Which row each row swaps with, under one turn or mirror
delaf: [-11 -12 -10  -5  20   1   4   6   0 -13  -1   1 -15   1   1   7   0  20
  -1   8]
ruba: [-16 -13  -8   0  16   1   0   2   0  10   3  -4 -15  12  14   5   6  17
   1  13]
Baf: [ -1   2   1  -4  15   1  -3   1   6   3   2  -8 -17   5   6   2   9  25
  -9   9]
Gefen: [ -6   2 -11  -4  14  -9   6   9  -7   1  -1  -1 -10  -1  -1  22   8   9
   5   7]
rol: [ -5  -2  -8  -2  10 -13  -8  16   6   4  -6  -3  -9  -3   9   4   3  12
  -2   6]
sife: [  1   0 -16 -17  19   6   1  -2   3  -3   0   6 -12   7   7  12  -1  14
   0   9]
vev: [ -5 -19  -3  -8   9  -3   4  10   5   5  -6   6 -12   9   7   7   8  18
   4  17]
zepuz: [  1  -1 -17 -15  17   2   4  -3   5  -5   5   9 -13   5   5  12  -1  14
   2   8]
bakur: [ -7  -2 -13  -1  14  -7   4   8  -8   6   5   2 -11  -2   3  19   9  17
   7   3]
vum: [ -7  -3  -3  -2   6 -14  -5  16   3   3  -9  -4  -7   2   7   2   8   9
  -2   7]
botul: [-10  -9  -4  -9   8  -2   2  -2   8   2  -4  -2 -15   8  20   1  12   8
   5   8]
Zov: [  2  -1 -18 -16  16   5   1  -3   0  -6   3   6 -11   7   6  13   2  13
   4   7]
Pibu: [ -5  -8 -11  -6  14   5  -9   5  -1  10   8   5 -14   4  10   3   1  23
  -4   4]
zis: [-6 -6  0  1 15 -8  0  3  3  5 -3  5 -4  0 13  7 -6 12 10 11]
mati: [-12 -12 -10  -8  14  -1   3   7   5 -14   2  -4 -13  -2   1   7   0  19
  -3  10]
pip: [ -1  -2 -13 -18  17   5   4  -4   2  -7   5   6 -13   7   8  13   0  14
   2  11]
bog: [ -9  -7  -2   2  16 -11   4  -1   0   4   3   1  -8   3  11   6  -7  10
   9  15]
Fepa: [ -3  -1  -2  -5  18   0  -1   2   7   4   4 -11 -16   5   6   1  11  24
  -9   9]
Gal: [ -6   1  -8  -5   9 -13  -5  16   3   6  -7  -4  -8   6  10   2  11  10
  -6   9]
vogad: [-10  -8  -3 -12   9  -3   0  -1   7   1  -5  -3 -10  10  19   3  10   4
   5   8]
zemom: [ -8   0 -15   1  14  -3   6   8  -8   1   0   1 -11  -2  -1  19   6  17
   3   5]
Loko: [-10 -10  -4 -13   8  -1   1  -5   6   1  -4  -2 -12  11  16  -2   9   9
   5   9]
nilim: [ -6   2 -14  -2  12  -6   3   9 -10   0  -3  -3 -12   1   3  21   7  18
   2   5]
pobek: [ -5 -17  -5 -11   4  -7   3   8   3   4  -3   2 -14   9   4  10   9  22
   7  18]
tige: [  1  -3 -15 -20  17   6   3  -1   4  -3   1   5 -11   8   6  11  -1  14
   1  10]
kifaz: [ -2  -6  -7  -6  10 -14  -4  19   3   4  -5  -5  -5   1   7   4  10   8
  -2   4]
lof: [ -3   0   2  -5  15   0   0   2   4   4   4 -12 -16   6   5   3   9  25
  -9   6]
zal: [  1  -2   1  -5  12  -1   0  -1   5   5   4 -11 -15   7   9   2  11  23
  -8   7]
Zemeb: [ -3   2 -13  -3  15  -4   3  11 -10   0   4   0 -11  -1  -1  19   9  18
   1   7]
Navib: [  0  -2  -1  -9   9 -10   9  -9  -3   0   4   4 -16   0  -3   8   1  10
   1   9]
gik: [  2  -3   2  -8   8 -11   7  -8  -3   0   4   3 -13   5  -2   9  -3  13
  -4   5]
Fubu: [ -6  -8 -10 -11   6 -12   5   0  -7  -7   2  -4 -17   7   5   0   1   2
  -2  13]
vib: [ -8  -9  -2  -1  14 -10   1   1   2   4   2   2  -9   2  11   7  -7  11
  12  16]
gumo: [ -9 -10  -3 -12  13  -2   3  -2   3   2  -5  -2 -12  10  17   1  10   5
   8   6]
Des: [ -5  -6  -5  -3  11 -13  -6  19   4   5  -7   0 -10   3   8   2   9   9
  -2   9]
tugem: [ -5   0 -14  -3  15  -3   4   9  -8   5   3  -2  -9  -1   1  23  10  16
   3   7]
zito: [ -1  -4   3  -9   6 -11   9  -3  -5   4   2   6 -17   4  -4   9  -2  12
   0   7]
vukif: [ -6  -1 -11  -8   6   6   6   9   5   2   1  -6 -10  19   9   8   3  21
  -4  12]
votu: [ -2   1   1  -8  12  -1  -3   1   9   5   4  -7 -15   6   9   1  13  23
  -7   7]
bub: [ -4  -1  -9  -7   9  -8  -9  17   3   4  -8  -6 -11   1   6   4  12  12
  -2   2]
pagi: [ -4   0 -13  -2  10  -5   2   6 -11  -3  -2   0  -9  -2   0  20   5  14
   4   2]
sutif: [ -1  -3 -12 -18  17   3   1  -4   5  -7   3   8 -13   7   5  13  -1  19
   1   8]
bif: [ -5   2 -10 -12   6   5   6   9   5   3   4  -3 -11  17   9   9   6  23
  -2  12]
vedi: [ -1  -5  -4  -4  10 -10  -7  17   4   4  -5  -6  -5   3  10   7  12  10
  -3   7]
vazi: [ -2  -7  -9  -8  14  -2   1   8   0  -1   6   9 -14   6   3   3 -14  12
   3  11]
kogi: [ -9 -14  -1 -12   9  -2   3  -4   7   2  -4  -4 -12   6  15   0   9   8
   6  10]
gipa: [ -5   5 -14  -4  11  -4   9   9 -12   0   2   1 -12   0   1  15   6  13
   4   5]
dimiv: [  2  -5   2  -8   8 -13   7  -4  -5   4   2   2 -15   3  -4   7  -1  12
  -2   9]
Temuv: [ -4 -10 -10 -10   8  -8   6   2  -9  -8   3  -2 -19  11   5   2   0   4
  -1  12]
Patu: [ -5 -10 -13  -3  21   2  -9   3  -4   7   6   5 -12   0  11   7   5  20
  -2   4]
Sugo: [ -2  -7 -10  -4   6  -7   1   6  -9  -5   4  -1 -15   7   3   1   1   1
   3  15]
nuled: [  1  -3   3 -11   8 -12   9  -5  -2   2   4   5 -14   4  -5   7   0  12
  -1   8]
siv: [ -2  -5   4  -6   9 -11  10  -5  -5   5   5   5 -14   3  -4   6   3  11
  -1   8]
malin: [ -9 -11 -13  -7  16   5  -9   4   0   7   9   3 -13   2   9   6   2  23
  -3   4]
siso: [-11   2 -10  -4   5   5  -1  11   3   1   4  -3  -9  17   7  12   6  18
  -5  11]
zipo: [ -3   0   0  -6  13   0  -1  -1   6   4   3 -11 -18   5   6   2  12  24
  -8   9]
rurog: [ -4  -4  -5  -5   9 -14  -8  15   3   2  -9  -4 -10   2   7   2   6   8
   0   3]
Pumol: [-12 -11  -2 -14  12  -1   2  -2   3   0  -6  -4 -13  11  16   2   8   7
   7   8]

Zov is swapped with vogad
bakur is swapped with rol
vazi is swapped with ruba
pip is swapped with Loko
Gefen is swapped with bub
vev is swapped with delaf
sutif is swapped with kogi
pobek is swapped with mati

Which row each row swaps with, under one turn or mirror
fite: [  4   7   7  -6 -11  -1   1  -4  -7  -3  -9  -2   4   2  -1  -1   0   4
  13   3  -2]
kek: [-5 -1  4 -3 17 -3 -4 -5 -5  8 -8  2  5  4 -6 -9  6  5  5  4 -4]
fevu: [-1  6 -3 -1 -1  0 -9  3  0  7 -5 -6  8 -1  2  1 14 12 -3  4  0]
Migi: [ 2 15 -2 -4  5  4 -6 -4 -8  6 -7  9 14  1  4 -7  0  3  1  2 -6]
divog: [ -7  -7  -1  -7  -8   2  11  -1  -1   0 -10   5  -1   4   2  -2  -4   3
  -8   0   1]
zukam: [ -3  -1  -3  -8  -6  -3   8  -6   2   4  -1  -3  -7 -13   0   4  -1   6
  -3   6  -9]
rusir: [  1   0   5   3   7  -3   1 -16  -2   2  -8   3   4 -11   1   0   3  11
  -7   0   2]
foref: [  1  -3   4  -8   9   0  11   0  -5 -10  -7   1  -3   6   2   3  -4  -4
   2   3  -2]
givek: [-1  3  3 -3 -1 -7  3 -5 -6  1 10 -6  2  8 -1  2  1  5  3 15 -4]
goboz: [-10   6   5   5  -3   0  -4  -3  -3  -2   3  13   0 -11  -2  -7   0   7
  -8   3   4]
pimoz: [  3  -7   5   3   4  -3  -5  -3 -18   1  -2   7   0   4   1  -1  -2   0
  -1  -4  -3]
Kinov: [ 2  3 -1 -9 -6 -3  2 -8  5  6  2  9  0 -4 -6 -7 -4  2  7 -7 -2]
budiz: [  0   8   3   4   7   0  -1  -1  -6   7   1  11   2  -5   4 -11   4   8
  -1 -10  -5]
Nepa: [  1   4   8   2   0  -9   0  -7   0  -7  -1  -1  -2  -2   0   0  -2   2
  -6   5 -19]
Veg: [-3 -4  7  1  2 -3 -4  0 -1  5 -9  5 -7 -2 -6 -8  2  8 15  0 -7]
Zudo: [ -7  13  -6   0   4  -8  -9   5   4   0  -5   2   4 -10  -5  -5  -1   9
  -1   4  -4]
lotag: [ -1   0   9  -7   0   7 -12  -4   5   3   0   7   2  -7  -3  -6   0  12
  -5  -4   0]
Dud: [-5  4 -3 -2  8 -4 -8 -1 -4  7  0  4  9 -3  8 -9 -3 -2  5 -7 -2]
nupof: [  4   2   5   1   8   4  -7  -2  -6 -13   3   7   3  -2   2  -1  -6  -1
   2   3   7]
mizu: [ 3  6 -3  0  3 -4 -4  4 -8 -1 -4 -6  8 -5  4  8  4  2  4 12  1]
saz: [-8 -1 -1  0  2  5 -8 -3 -2 -4 -2 -1  2 -5  0 -4  9  6  4 16  5]
gel: [ -1   5   1 -12   6  -3   5  -1   6  -5  -4   1   3  -6 -11  -7 -11   4
  -1   0  -1]
Litop: [ 1  8  7 -1  6  9  0 -6 -2  2 -6 11 -8  0  7 -2 -7 -4 -2 -2 -1]
ditu: [  2  10  10  -6   3  -1  -1   1  -5  -2   2  -5  -6   5 -10   4   6   3
   0   2 -12]
kure: [-1 -3 -4 -8 -2 -6 -3 -6 -7 12  5  8  6 -4  5 -7 -3  8 -7  0 -2]
labi: [  0  -2 -11   1   5  11   3   5  -1  -2   4  -3   7  -6   2  -2   6  10
  -2   8  -7]
Davu: [  3  -1   7   1   2  12  -2  -7  -8  -4   6  -1  -2   0  -1  -1   1   1
   2   6 -18]
mib: [ -2   5 -15  -7   3   4  -8  -8   7   4  -4   3  -1   2  -1  -6  -4   4
   5   5  -5]
tup: [ -1  -2  -6  -2   0 -15   4  -5   0   4 -11   3  -2  -5   5  -4  -5   1
  -1  -2  -5]
dol: [ -1  -5 -14  -3   0   1   0  -2   0  -1  -4   5 -10  10  -2  -3  -3   4
   0   2 -10]
zud: [ -9  10   6  -6  -5   5   5  -4  -5  -3   0   1   0   3 -10   2   0  -5
  -2   6   1]
tori: [ -1   5  -2   3   0   1   3   0  -4  -5  -1   0   0   3   6   8  -4 -12
  -4  -3  -4]
Kir: [  0   3  -4  -1  -8   5  -1  14   0  -4  -5  -3  -2   5   1  -6   2   4
   3  -1 -10]
nom: [-1  8 -8  2  0  3  0 -3 -8  5 -1  9 -1  1  8  5  2  8  7 11  5]
Viso: [-2  3  7 -3  6 -9 -1  6 -1 -6  1 -8  2  5 -2  8 -4  6 -6  5 -9]
las: [ -1   0  -1  -7  10  -2  -7   4  -3  -4  -7   7   4 -13   0 -11   1  11
   4   5   1]
foso: [-4  4 -3 -5 -2  1 10  3 -2  4 -1 -1 -6  2 -9 -7 -7 12  5  6  6]
netiz: [-2 -4 -1  3 -6 -7  5 -6  3  3 -5 -3 -3  6  7 -2  7 -2 -1 -6 -7]
dos: [-4  5 12  0  3  6  6 -6  6 -3  3  0  2 11 -3  0  0  1  6  1  0]
leki: [  1   2  -1   9  -4   7   0   1  -1 -11  -3   6  -2  -1   4  -1  -2  15
  -1   7 -12]
vifaz: [ 4  0 -5  3 -1  7  5  2  4 -8  5  0  4 -1  7  5 -5  8 -6  6 -7]
kimed: [ -4   2   5  -4   8  -7   5   2  -7   4  -1  -7   8  -5 -13  -7   1  10
   5   6  -7]
Ses: [ 1 -8 -1  1  3  8 -2 -5 -9  2  7  1 -9 -9  1  0 -1  3 -3  4  7]
remez: [ 2 -3 10  1  8  9  6  3 -8  6 -8  0  5 -3 -2  9  4  7 -1  0 -2]
mim: [ -2   7  -1  -2   5   7   2  -4  -3   7  -5  11   4   4  -4 -10  -3  18
  -2   2 -11]
pup: [-5  0 -8  5 14  6 -3 -4  3  2 -6 -2 -2  0 -1 -4  8  4 -9  0 -4]
nivol: [ -4   5 -10  -6   4  14   1 -10  -1   3  -9   0   2  -3  -5  -3   1   1
   1   3 -11]
regud: [ 7  6  5  2  5  2 -1 -6  0 -4  8  3  3 -1 -4 11  4  9 -1  7  4]
pela: [  4  -9  14  -2   0  -2   1   8  -9  -3  -3   0   5   1   2  -1   0   4
  -1   0 -11]
zuv: [ -1  14  10  -4   3   5   0   4   6  -2  -4  -1  -3 -10  -4  -3  -4  10
   1  11  -6]

nivol is swapped with leki
pela is swapped with kek
vifaz is swapped with mib

